The rows of R fall into 3 groups, and each row is roughly a mix of its group's hidden directions.
R (112 x 10):
|  218 |  134 | -269 | -188 |  -52 |  -79 |  315 |   28 | -196 |  163 |
| -251 |  119 |  234 | -131 |  131 |  -34 | -312 |  241 |   66 | -139 |
|  184 |  131 |   -9 | -183 |    9 | -334 | -144 |   41 |  345 |  -95 |
| -147 |   -1 |  248 | -320 |  152 |  -39 |  101 |  331 |   81 |  102 |
|  266 | -144 |  214 | -170 |   26 |  103 |  -76 | -200 |  351 |   -4 |
|   79 |  248 |  208 |  -46 |  172 |  -43 | -200 | -112 | -231 |  310 |
|   68 |  145 |   50 | -265 | -131 |   12 | -263 |  255 |  287 |  119 |
| -179 |  -33 |  173 |   -9 | -242 |  -80 | -190 |  -52 | -274 | -323 |
| -209 |  -50 | -442 |  148 |  -73 |  -69 |  100 |  224 |  102 |   51 |
| -126 |  182 | -101 |   33 |  200 |  -61 |  -57 |  417 | -257 |   10 |
|   95 | -186 |  184 |  -98 |   84 | -353 |  227 | -195 |  -22 |  193 |
|  100 |   41 |  205 | -277 |   -2 |   21 |  364 |  287 |   30 |  -12 |
| -229 |  236 |  244 | -214 |  238 | -114 | -161 |   76 | -176 |  -29 |
|  308 |  164 | -151 |   50 |  195 |  134 |   21 |   39 |  147 |  346 |
|  -99 | -160 |  -80 |  236 |  408 |  213 |  132 |    1 | -136 |  -31 |
|   89 |   90 |  288 |  -76 |  235 |  109 |  230 |  -58 | -344 |  -18 |
| -134 |  161 |  152 |  327 |  146 |  257 |   69 |  228 | -108 | -129 |
|  181 | -100 |   80 |  186 | -111 | -105 |  129 |   -7 |  387 |  271 |
| -154 | -268 |  -63 |  142 |  132 |  361 |  126 | -115 |  186 |  124 |
|   96 |  301 | -208 |   60 |   33 |   75 |  373 |  190 | -129 |   42 |
|   85 | -308 |  125 | -276 |  -38 |  -72 |  315 |  170 | -133 |  -19 |
| -120 |   27 |  225 | -142 |  148 |  -79 | -190 |  339 |  284 |   34 |
|    1 |  -86 |  -94 |  -24 |   67 | -160 |  237 |   30 |  463 |  168 |
|   49 | -162 | -109 |   52 |   73 |    7 |  -44 | -250 |  424 |  231 |
|   66 | -288 |  -39 | -265 | -157 | -231 | -234 | -181 |  118 |   89 |
| -169 |  267 |  275 | -146 |  264 |   -5 | -231 |  111 | -115 |   36 |
|   72 |  195 |   57 | -216 | -389 | -294 | -126 |    1 |    7 |   -4 |
|   15 |   -1 | -447 |   55 | -126 |  -71 |  -67 |  243 | -126 |  207 |
|  188 |   88 | -244 | -231 | -181 |  -38 |  321 |   49 | -154 |  166 |
| -239 |    0 | -158 |  -35 |  249 |  -46 |  -94 |   12 | -348 |  264 |
|  -24 |  -56 |   26 |  -88 |   83 |    5 | -238 | -370 | -366 |   11 |
| -189 |  322 | -344 |  -44 | -109 |  -52 |   92 |  -38 |   -8 |  250 |
|   79 |  -92 | -386 |  157 | -208 |  -55 |  134 |  304 |   35 |  -18 |
|  344 |   95 |  187 |  -52 | -178 |    5 |    1 |  239 |  270 | -142 |
| -233 |  186 |   67 |  130 |  120 |  168 |  -86 |  412 |  102 |  -81 |
| -343 | -109 |  402 |   28 |   50 |  137 |    0 |   89 |  121 | -105 |
|   40 | -343 |  278 |  -27 |   89 | -177 |   93 |   -7 |  296 | -120 |
|  109 | -190 |  237 |  246 | -237 | -105 |  146 | -161 |  -71 |  251 |
|  165 |  301 |  181 | -116 | -123 | -122 | -117 |  349 |  112 |  -69 |
| -248 | -199 |  296 |  206 | -141 |  -31 |  123 | -148 |  -55 |  234 |
|  222 |  -69 | -365 | -112 | -216 | -173 |  187 |  166 |   48 |   69 |
|    9 |  118 |  205 |  -60 | -261 |  144 |    5 |  190 |  391 |  -97 |
|  443 |   44 |   24 | -260 |  -56 | -131 |  229 |  -48 |  -68 |    8 |
|   12 | -117 | -261 |  347 | -119 |  -67 | -250 | -133 |  162 | -137 |
|  129 | -252 |  186 | -164 |    1 | -104 |   21 |  438 |   19 |  -36 |
| -212 |   68 | -343 | -151 | -273 |   36 |  185 |   -6 |   66 |  205 |
|   27 |   35 |  265 | -351 |  124 |   14 |   70 |  211 | -223 |  192 |
|  248 |  210 |   69 |  112 |  128 |  222 | -189 |  -22 | -221 |  270 |
|  -57 |   41 | -332 |  130 |  -42 |  -88 |  202 |   89 | -370 |  139 |
| -102 |  -14 |  300 |  157 |  148 |  152 | -165 | -123 |  109 |  349 |
|  382 |  113 |  134 | -112 | -136 |   57 |   69 |  219 |  268 |  104 |
|   91 |  107 | -132 | -138 |  240 | -123 |  -78 |  355 | -264 |  127 |
| -166 | -104 |  -72 |  165 |  -36 |  -51 |  147 | -190 |  381 | -264 |
| -127 |  363 | -357 |   12 |  -40 |  164 |  -47 |   42 |   -6 |  195 |
|  204 |  -77 | -195 |  187 | -101 | -108 |   76 | -362 |  137 | -220 |
| -278 | -167 |  235 |  234 |  -17 |  215 |  207 |   46 |  -71 |  187 |
|  165 |   91 | -438 |   23 |   37 | -197 |   53 | -211 | -129 |  120 |
|  -25 |   93 | -367 |   23 | -209 |  -94 |   46 | -291 |  -19 |  250 |
| -176 |  -24 | -125 |  -70 | -115 | -292 |   97 | -354 |    4 |  247 |
| -169 |  147 |  -47 |   36 |   68 |  172 |  -29 |  488 |   71 |  123 |
|  189 |  -32 |  274 |  167 |  -10 |  176 |  -43 | -305 | -224 | -176 |
|  379 |  282 | -197 |  114 |  -32 | -187 |   42 |   36 | -132 | -126 |
|  159 |  -42 |   11 |  -41 |  -60 |  -90 |  398 |  114 |  284 | -232 |
|  115 | -302 | -118 |    4 | -113 |  -60 |  213 |  385 | -128 |  -48 |
|  225 | -383 | -103 |   75 | -145 |   35 |  126 | -143 | -143 | -233 |
| -415 |   75 | -148 |  246 | -172 |   -7 |   98 |   41 | -208 |  -44 |
|  266 |   33 |  284 |  -20 |  -65 |    6 |  296 |  307 |    6 |   89 |
| -201 |  102 |   90 | -168 |  203 | -203 |  -36 | -262 |  -56 |  322 |
| -217 | -176 |   77 |  -57 | -226 |   41 |  -95 | -393 |  205 |  -33 |
|  177 |  125 |  120 |  291 | -126 |  190 |  154 |  257 |  -61 |  235 |
|  -45 | -225 | -206 |  224 |  117 |  212 |  309 |  -99 | -117 |  154 |
|  -73 |  -95 |  105 |   51 | -231 |   18 |   65 |   99 | -384 | -322 |
|  228 | -300 |   56 |   25 | -129 |   -4 | -272 |  127 | -304 |   44 |
|  -37 | -262 |  244 |  -47 |  377 |  182 |  104 |  142 |  -27 |   87 |
| -119 | -133 |  145 |   37 |  -55 |  242 |  -94 | -231 |  404 |  -73 |
|   24 |  356 | -274 |   57 |  -86 |  232 |  -18 |  272 |  -73 |  -11 |
|  -33 |  141 | -216 | -270 |  209 |   -3 |  146 |  207 | -212 | -231 |
|  112 | -182 |   43 |  -33 |  272 | -223 |    0 |  411 |  -72 |  -24 |
|  254 |  159 | -192 |    4 |  293 |  276 |  -41 |  122 |  106 |  173 |
|  135 |  145 |  102 | -456 |  -68 |  -22 |   98 |    0 |  -97 |  254 |
|  -78 |   10 |  -13 | -144 | -115 |  186 |  -12 |  365 |  218 |  301 |
| -233 |  156 |  -98 |  156 | -126 |  352 |  -84 |  263 |  -18 | -136 |
|   57 |   86 |  103 |   90 | -153 | -148 |  395 |  231 | -195 |  156 |
|   88 |  110 |  373 | -163 |  -86 |  -81 | -202 |   23 |  268 | -185 |
|  235 |   63 | -113 |  -74 |  -81 | -270 |  181 |   86 | -368 |  117 |
| -168 |  128 |  266 |  148 |   68 |  233 | -133 |    8 | -291 |  218 |
| -329 |   32 |  152 |    1 |  269 |   88 | -274 |  162 |   69 | -166 |
|  171 |   87 |  406 | -111 | -155 |  151 | -275 |   42 |   92 |  -10 |
| -133 |   61 |  391 | -118 |   -6 | -336 | -113 |  -93 | -154 |   18 |
|  253 |  169 |  -94 | -203 | -111 |  -60 |   -5 | -412 |  -63 |  121 |
| -187 |   93 |  146 |    7 |   50 |  -19 | -405 |   29 |  336 |   30 |
| -357 |   29 |  -83 |  264 | -267 |   33 |  223 |   -3 | -139 |  -19 |
|  228 | -113 |  113 | -220 |  420 |  -20 | -208 |   -2 |   20 |   -8 |
| -325 |   70 |   14 | -252 | -129 | -189 | -338 |   44 |  -58 |    8 |
| -275 |  -84 |  105 |  -17 | -317 | -183 |  -72 |   -4 |  -26 | -336 |
|  -19 | -339 |  228 |   -1 | -139 |  147 |  205 |  232 | -143 | -151 |
|  194 |  355 | -120 |   12 |  -28 | -106 | -149 |   30 |  365 |   15 |
|  315 |  -86 |  -83 | -143 |  343 |  166 | -158 |  -74 | -137 | -136 |
|   24 |  223 |  -29 | -266 |  314 | -190 |    6 | -191 | -100 |  208 |
|   85 |   26 |    4 |  -70 |  172 |  268 | -182 |  207 | -167 | -359 |
| -205 |  173 |  -82 |  200 |   24 | -122 | -195 | -189 |  -96 | -360 |
|  160 |  -50 |   73 |  100 |  148 |  167 |  262 |   35 | -346 |  253 |
|   73 |   74 | -299 |  -94 |   71 | -165 |  449 |  -60 |   -8 |    6 |
|   57 |  104 |   62 |  117 | -397 |   50 |   59 | -192 |  318 | -115 |
|   49 |   47 | -117 |   -7 |  265 |   47 |  171 |   14 |  298 |  371 |
|  -89 | -195 |  -88 |  255 |  342 |  260 |  190 |  -33 |  -76 |   15 |
| -143 | -293 |   38 |  160 |  -79 |  -53 |   12 |  -35 |  346 | -288 |
|  -68 |  -87 |  157 |  114 | -237 |  -31 |  425 |   77 | -206 |  101 |
|  193 | -102 |  -33 |  156 |   62 |  151 |  254 |  243 |  332 |  117 |
|   78 |  106 |  132 | -376 | -167 | -186 | -247 |  167 |   98 |  100 |
| -243 |   21 | -164 | -318 |  310 |  -53 |  118 |   90 |   26 | -195 |
|  -72 |  101 |  -78 | -260 | -166 | -284 |  -90 |  207 | -265 |  170 |

Here is one row of each group, with its name. Which group are the others in?
|  272 |  -19 |  100 | -265 |  -64 |  -60 |  125 | -375 | -163 |   37 | -> V
|  265 |   15 |  -22 |   56 |  -92 |  166 |    1 |  243 | -283 | -313 | -> Q
|  188 |    7 |  -95 |    4 |  -73 | -113 | -138 | -469 |  101 | -188 | -> E

|  291 | -222 |  265 |   25 |   34 | -117 |  -74 |   82 |  290 | -175 | -> Q
| -398 |   42 | -135 | -261 |  247 |  -31 |  161 |   21 |  -84 |  -68 | -> Q
| -254 | -313 | -113 | -225 |   59 |   34 |  -64 | -136 | -106 |  287 | -> E
| -291 |    9 |  -44 |  -12 |  -92 |   54 |  288 | -221 |  315 | -134 | -> V
| -127 | -177 | -230 |  170 |  135 |  296 |  220 |   94 |  -16 |  233 | -> E
|  249 |  127 |   99 |  -63 | -384 |    4 |  119 |  104 |  270 |   98 | -> E
|  211 |  -31 | -230 | -178 |  345 |  152 | -119 | -177 | -168 |  -22 | -> Q
|  178 | -213 |  316 |  113 |   71 |  115 |  280 | -211 |   83 |  -93 | -> E
|  -39 |  383 |  143 |   90 | -200 |  -68 | -307 |   95 |   77 |  127 | -> Q
